Each row has a name. Each question is about the rows just above it. Places in a row count from 0.

Radaf: [ 1.62 -9.09 -2.96  3.91 -1.66  2.22  2.72  0.52  1.70  1.22 -6.51 -0.02
  2.82  1.45  2.47  2.33  0.54 -0.05 -4.39  3.69  1.07  2.18 -2.23  1.51
  4.84 -3.86  5.01 -0.10 -0.06 -1.57  0.79  4.80  1.44  4.24  1.59]
paba: [ 0.60  1.05  0.05 -3.16 -0.17  0.27  2.48  0.74 -1.80 -2.39  4.74 -0.04
 -4.45  0.82 -5.59 -1.18  5.98  2.08 -2.06  1.19 -4.64 -6.31 -0.47  2.24
 -1.60 -5.77  0.81  7.45  0.62  1.55 -0.01  1.31 -3.32 -6.82  0.17]
bezo: [-2.06 -1.16  4.25 -1.43  5.30 -6.55 -3.91 -0.69 -6.67 -6.25 -3.67 -2.57
  0.11  3.02 -0.93 -0.54  3.86 -0.50  1.60  2.44 -1.67 -2.47 -3.75 -3.23
 -4.53 -5.12 -8.03 -1.77 -3.27  0.92 -0.08  0.31 -2.86 -2.86  1.51]
guz: [-1.82 -2.16 -4.83 -3.00  1.26 -8.19  3.31  1.87  1.00 -3.39 -0.88 -6.04
 -2.04 -1.14  3.46 -1.39 -5.24  2.17  5.33 -0.45 -7.93 -1.22 -0.73 -5.87
 -2.67  2.01  2.26  1.00  1.08 -3.91  1.73  4.52  3.27  0.92  2.44]
vogi: [ 3.68 -9.45  1.52 -3.16 -0.17  0.28  2.48  0.73 -2.83  5.27 -6.28 -0.86
  4.38  0.49 -1.55  4.52  2.01 -2.27 -6.29  4.04  1.60 -0.86  1.58 -2.53
  4.66 -5.65  4.05  0.71 -1.89 -4.69  1.14 -0.23  2.41  5.36  2.29]
nefo: [ 0.47  1.50  4.26 -3.79  3.25  2.37  3.17  0.68 -2.69 -0.17  2.58 -2.20
 -2.48  0.40 -2.02 -0.56  2.01 -2.28 -3.82  1.31 -0.12 -3.76 -0.29  0.60
  0.60 -4.79  2.19  8.29 -0.75  1.76 -3.86  3.39 -3.86 -2.25  0.05]
Go on from [-3.16 -0.17  0.27] to the end of its row. => [ 2.48  0.74 -1.80 -2.39  4.74 -0.04 -4.45  0.82 -5.59 -1.18  5.98  2.08
 -2.06  1.19 -4.64 -6.31 -0.47  2.24 -1.60 -5.77  0.81  7.45  0.62  1.55
 -0.01  1.31 -3.32 -6.82  0.17]
After [2.48 0.74], its row goes on with => [-1.80 -2.39  4.74 -0.04 -4.45  0.82 -5.59 -1.18  5.98  2.08 -2.06  1.19
 -4.64 -6.31 -0.47  2.24 -1.60 -5.77  0.81  7.45  0.62  1.55 -0.01  1.31
 -3.32 -6.82  0.17]
After [ 2.01 -2.28], its row goes on with => [-3.82  1.31 -0.12 -3.76 -0.29  0.60  0.60 -4.79  2.19  8.29 -0.75  1.76
 -3.86  3.39 -3.86 -2.25  0.05]
What is the next entry after [-3.76 -0.29  0.60  0.60 -4.79  2.19]? => [8.29]

Nopa: [ 4.22  6.50  3.38 -3.74  8.37  3.91 -5.15 -1.78  3.67 -7.65 -0.94 -7.70
 -7.40  5.25  6.86  3.72 -4.42 -4.54 -4.20 -5.58 -2.88  7.28 -2.17  2.35
 -3.10  2.02 -3.45  1.53 -1.40  1.86  2.71  6.81 -0.49 -4.50  7.67 -2.26
  6.18]
pumel: [ 4.65 -2.11 -2.99 -1.03  4.59 -4.66 -2.91  8.08 -1.84  8.40  8.07 -2.62
  5.95 -6.77  3.46  5.26 -5.43 -7.14 -4.57  7.47  3.24 -6.74  3.72 -6.19
  1.96 -4.33 -3.44 -2.17  7.86 -7.89 -4.05 -7.05 -5.44 -0.76 -2.42  0.34
 -3.64]
Gori: [-2.07  7.79  0.76 -7.84 -4.57 -7.47  2.04  3.70  2.53 -3.41 -0.08  7.40
  3.99 -3.25 -2.47 -2.18 -5.36  7.05 -3.37  1.12  5.48 -8.45  1.09  5.45
 -5.14 -2.95 -8.22  0.63 -3.09  2.54  3.33  7.94 -3.57 -4.83 -5.42 -7.51
  4.63]
Totul: [-6.08 -3.43  0.74  2.51  5.13 -1.44 -6.26  6.14 -8.21 -1.27  0.55 -2.98
  0.75 -4.24  5.20 -3.51  2.77  7.04 -1.43  0.88 -2.06  7.03  1.84  7.15
 -7.71  4.27  6.40 -6.36  0.89  5.55  0.16  8.46 -4.63  6.28 -7.77 -5.48
 -8.38]
funu: [ 3.96  4.23  1.85  3.29 -5.20  8.04 -5.62 -5.61 -2.75 -0.26 -5.35 -4.44
  5.25  0.85 -8.12 -0.22  1.69 -3.75 -8.29  1.65 -3.57  6.07 -2.60  3.88
 -1.99  4.14 -0.25  3.87 -4.55  4.22  1.88 -0.09 -5.00 -6.91 -4.62 -5.94
  3.42]
pofek: [ 6.00  4.40  3.41 -6.19 -2.84  3.91  7.10 -1.37 -7.50  7.91 -4.13 -7.37
  8.24  7.29  5.11  7.84  3.86 -2.27 -6.02 -2.33  6.26  3.87  4.31  0.54
  5.33  0.39  4.34 -5.15  5.89 -7.17  8.51  0.54  6.61  8.35 -2.67 -3.90
  7.60]
kuf: [ 1.04 -5.45 -5.70 -1.74  0.80  2.37  4.04  1.18  4.54  1.93  2.84 -5.64
  7.20 -3.29 -1.60 -0.66  7.11  7.45 -0.55 -0.06 -5.75 -0.51 -7.74 -8.44
 -3.19 -0.71 -8.24  1.96  3.63 -6.08  8.23  5.88 -5.24  3.64  4.12 -0.16
 -2.41]
tufiv: [ 4.26 -4.32  5.87  5.54 -3.24  4.19  1.67 -3.38  1.62  4.09 -6.23  2.85
  8.19  5.76  8.27 -0.96 -5.87  5.14 -1.34  1.70 -8.04 -7.52 -7.09  4.25
 -5.93 -7.82 -7.35 -4.03  3.31 -0.45  4.87  0.10  3.24  7.91  8.10  7.72
  2.37]
Niruz: [ 5.44  0.98 -6.83  0.14 -6.51 -4.06  5.80 -3.56  5.06  6.39  1.66 -4.48
  0.22 -6.84 -4.31  1.52 -6.19 -8.24  7.63  1.89 -6.74  3.24  3.72  1.47
  3.41 -2.61 -5.32 -5.27  1.25  2.03  1.49 -7.08 -6.39  6.20 -6.32  2.00
 -8.40]
vel: [-6.08 -3.43  0.74  2.51  5.13 -1.44 -6.26  6.14 -8.21 -1.27  0.55 -2.98
  0.75 -4.24  5.20 -3.51  2.77  7.04 -1.43  0.88 -2.06  2.81  7.95 -7.93
  4.30 -7.95  7.73  6.96 -6.82  3.95  3.75  3.22  1.46  6.87  6.92  3.75
 -6.39]
Table of tags by key:
[7.16] -> J353
[-7.51] -> J433
[5.46] -> J212
[0.54] -> J231
[5.45] -> J372
[3.88] -> J30
[7.15] -> J559
Join Gori by its entry at place 23: => J372
Go on from [8.51 0.54 6.61 8.35] to the end of its row. => [-2.67 -3.90  7.60]
[-6.08 -3.43  0.74  2.51  5.13 -1.44 -6.26  6.14 -8.21 -1.27  0.55 -2.98
  0.75 -4.24  5.20 -3.51  2.77  7.04 -1.43  0.88 -2.06  7.03  1.84  7.15
 -7.71  4.27  6.40 -6.36  0.89  5.55  0.16  8.46 -4.63  6.28 -7.77 -5.48
 -8.38] is in which row? => Totul
What is the next entry after [ 5.76  8.27 -0.96]? => [-5.87]
Give the next entry after [-6.74  3.24  3.72]. => [1.47]

nunum: [ 1.45  0.49 -0.85 -0.37  0.01  0.82  1.01  8.95  0.69 -1.12  0.08  0.62]
fadin: [ 1.05  0.88 -2.68 -0.11 -0.22  1.70  0.75 -1.59  2.08 -1.62 -0.19 -0.79]
Suf: [-1.83  0.51 -1.93  1.03  0.14  5.11 -0.14 -2.07  0.76  3.76  0.53  0.89]
Rok: [-0.46  0.43  0.21 -0.29 -0.25  1.52  1.13  0.03 -0.15  0.57  0.44 -0.93]
bibo: [-1.13 -1.08 -1.93  1.03  0.15  1.41 -2.85  2.09  0.66  2.61 -0.81  6.05]
key -> tag
[-0.28] -> J698
[-0.29] -> J988
[-0.30] -> J756
[1.03] -> J72
[1.52] -> J243
Look up the entry of Rok at place 3 in the table: => J988
After [-1.93  1.03  0.15], its row goes on with => [ 1.41 -2.85  2.09  0.66  2.61 -0.81  6.05]

zot: [ 0.15 -8.90  1.96 -2.02 -2.56  2.59 -1.92]
nebub: [ 5.37 -2.32 -1.51 -4.14  0.02 -1.92  2.08]
gak: [ 5.38 -2.32 -1.51 -4.14  0.02 -1.92  2.88]
tags:
[-2.33] -> J918
[-1.50] -> J379
[-2.32] -> J806
[5.38] -> J32
[5.37] -> J122
[1.96] -> J405
[-1.51] -> J687
The tag of nebub, keyed by place 2: => J687
After [ 5.38 -2.32], its row goes on with => [-1.51 -4.14  0.02 -1.92  2.88]
[ 0.15 -8.90  1.96 -2.02 -2.56  2.59 -1.92] is in which row? => zot

Vobu: [-0.84 -4.17  3.59 -5.00  6.36 -1.49 -2.07]
lona: [ 0.36  2.36  2.34 -0.20  3.17 -3.61  8.50]
Pepu: [ 1.08  0.48 -2.73  0.19 -8.11  0.25 -0.31]
Kezi: [ 0.36 -7.88  2.34 -0.20  3.17 -3.61  8.50]
nol: [ 2.63  0.89  0.07 -2.01 -4.49  5.18 -1.87]
bir: [-1.98  1.54 -0.60 -3.23  4.35 -2.20 -1.55]
dipus: [-0.22  3.79  1.48 -2.96 -2.64  6.73  9.07]
Nad: [-0.84  3.59 -4.17  0.95  0.49  1.16 -3.99]
vasa: [ 2.44  5.20  0.03 -0.05 -0.55  0.67  8.03]
Dotag: [-0.95 -2.60  2.57 -0.05  0.23 -2.15 -5.81]
Go on from [1.08 0.48] to the end of its row. => [-2.73  0.19 -8.11  0.25 -0.31]
The next entry after [-0.84 -4.17  3.59]: => [-5.00]
key -> tag
[-1.87] -> J50
[2.57] -> J119
[0.07] -> J637
The tag of nol, keyed by place 2: => J637
Give the next entry after [-1.98  1.54]. => [-0.60]
Whose row is [ 2.63  0.89  0.07 -2.01 -4.49  5.18 -1.87]? => nol
Give the next entry after [-4.49  5.18]. => [-1.87]

Rifoz: [ 2.70 -9.60  2.70 -2.10 -2.33  8.58  4.87 -3.51  5.33 -3.25  0.99  1.99
  3.23  4.21 -4.67  1.57  3.21  3.54  0.77]
lod: [-0.56 -1.52  6.31 -6.11 -6.29  9.08  0.98  2.08 -0.29 -2.82  1.55  2.85
  3.92 -1.16 -0.84  7.12  1.09  8.84 -2.19]
sero: [ 0.09 -1.66 -3.95 -3.16  1.34  3.75 -5.14 -0.21 -1.02  5.59  2.78  3.96
  0.76  1.02  2.01  9.12 -5.58 -1.48 -6.79]
Table of tags by key:
[2.70] -> J721
[3.23] -> J68
[-4.68] -> J981
[-4.66] -> J870
[3.22] -> J616
[-0.84] -> J666
[-4.67] -> J162
The tag of Rifoz, keyed by place 14: => J162
Give the next entry after [ 2.85  3.92 -1.16 -0.84  7.12  1.09]. => [8.84]

fimel: [ 2.73  1.54  2.16  4.32  3.83  0.36 -2.33 -0.48  5.20  1.11 -3.86  2.58
  0.88 -3.73]
gekuz: [-0.69 -1.99  0.35 -6.43 -1.09  2.12  3.20  1.87  0.93  2.03 -3.61 -7.04
 -0.76  1.78]
pibo: [ 2.76  0.78  2.58  1.67  3.60  1.54 -0.99  0.43  6.18  2.23 -5.97 -0.60
  0.61 -3.23]
Gar: [ 0.81 -1.22  1.57 -4.44  0.83  2.45  2.15  1.72  3.81  2.71 -5.93 -6.06
 -0.34 -0.14]
zufu: [-0.18  1.36 -0.99  4.76  0.04 -2.14 -2.36  0.93  2.03  1.87  4.54  5.88
  0.47 -0.55]
teze: [ 1.97 -0.30  2.38 -1.45  2.50  2.17  0.65  1.20  5.63  2.78 -6.75 -3.70
  0.17 -1.87]
fug: [-1.36  0.56 -1.82  2.43 -1.69 -2.07 -1.18 -1.22 -4.47 -2.52  5.87  4.19
  0.01  1.08]
fem: [ 1.06  1.90  0.14  5.99  1.73 -1.64 -3.04 -1.56  0.28 -1.41  2.09  6.20
  0.81 -2.16]
pafi: [ 2.15  1.98  1.28  5.92  3.14 -0.77 -3.08 -1.23  3.04 -0.22 -5.97 -0.60
  0.95 -3.38]
pilek: [-1.94 -2.26 -0.99 -6.91 -3.00  1.35  3.62  1.54 -2.26  0.79 -0.38 -6.31
 -1.00  3.41]
Table of tags by key:
[-4.45] -> J220
[-4.44] -> J671
[4.32] -> J223
[0.82] -> J838
[-6.91] -> J179
[5.99] -> J472
[4.33] -> J909
[0.81] -> J23
[1.67] -> J907
Join Gar by its entry at place 3: => J671
Go on from [ 0.36 -2.33 -0.48  5.20] to the end of its row. => [ 1.11 -3.86  2.58  0.88 -3.73]
Whose row is [ 2.73  1.54  2.16  4.32  3.83  0.36 -2.33 -0.48  5.20  1.11 -3.86  2.58
  0.88 -3.73]? => fimel
Give the next entry after [1.87 0.93 2.03]. => [-3.61]
What is the next entry after [-6.43 -1.09]? => [2.12]
Which row holds [ 2.76  0.78  2.58  1.67  3.60  1.54 -0.99  0.43  6.18  2.23 -5.97 -0.60
  0.61 -3.23]? => pibo

sovu: [ 1.53 -0.23  0.59  0.19 -0.34 -0.47 -5.14 -1.76  1.04 -1.83]
puni: [-1.24 -2.63  1.21  0.06 -0.40 -1.55 -6.35 -0.17  0.73 -0.54]
Vuzu: [ 1.63  1.59  0.16 -0.51 -1.28 -1.27 -2.63 -0.87 -0.26 -0.75]
rimom: [ 3.20 -1.54  0.80 -1.26 -0.40 -1.55 -6.35 -0.18  0.73 -1.62]
After [ 0.80 -1.26 -0.40], its row goes on with => [-1.55 -6.35 -0.18  0.73 -1.62]
The next entry after [-1.27 -2.63]: => [-0.87]
The rest of the row after [-0.40 -1.55 -6.35 -0.18  0.73]: => [-1.62]

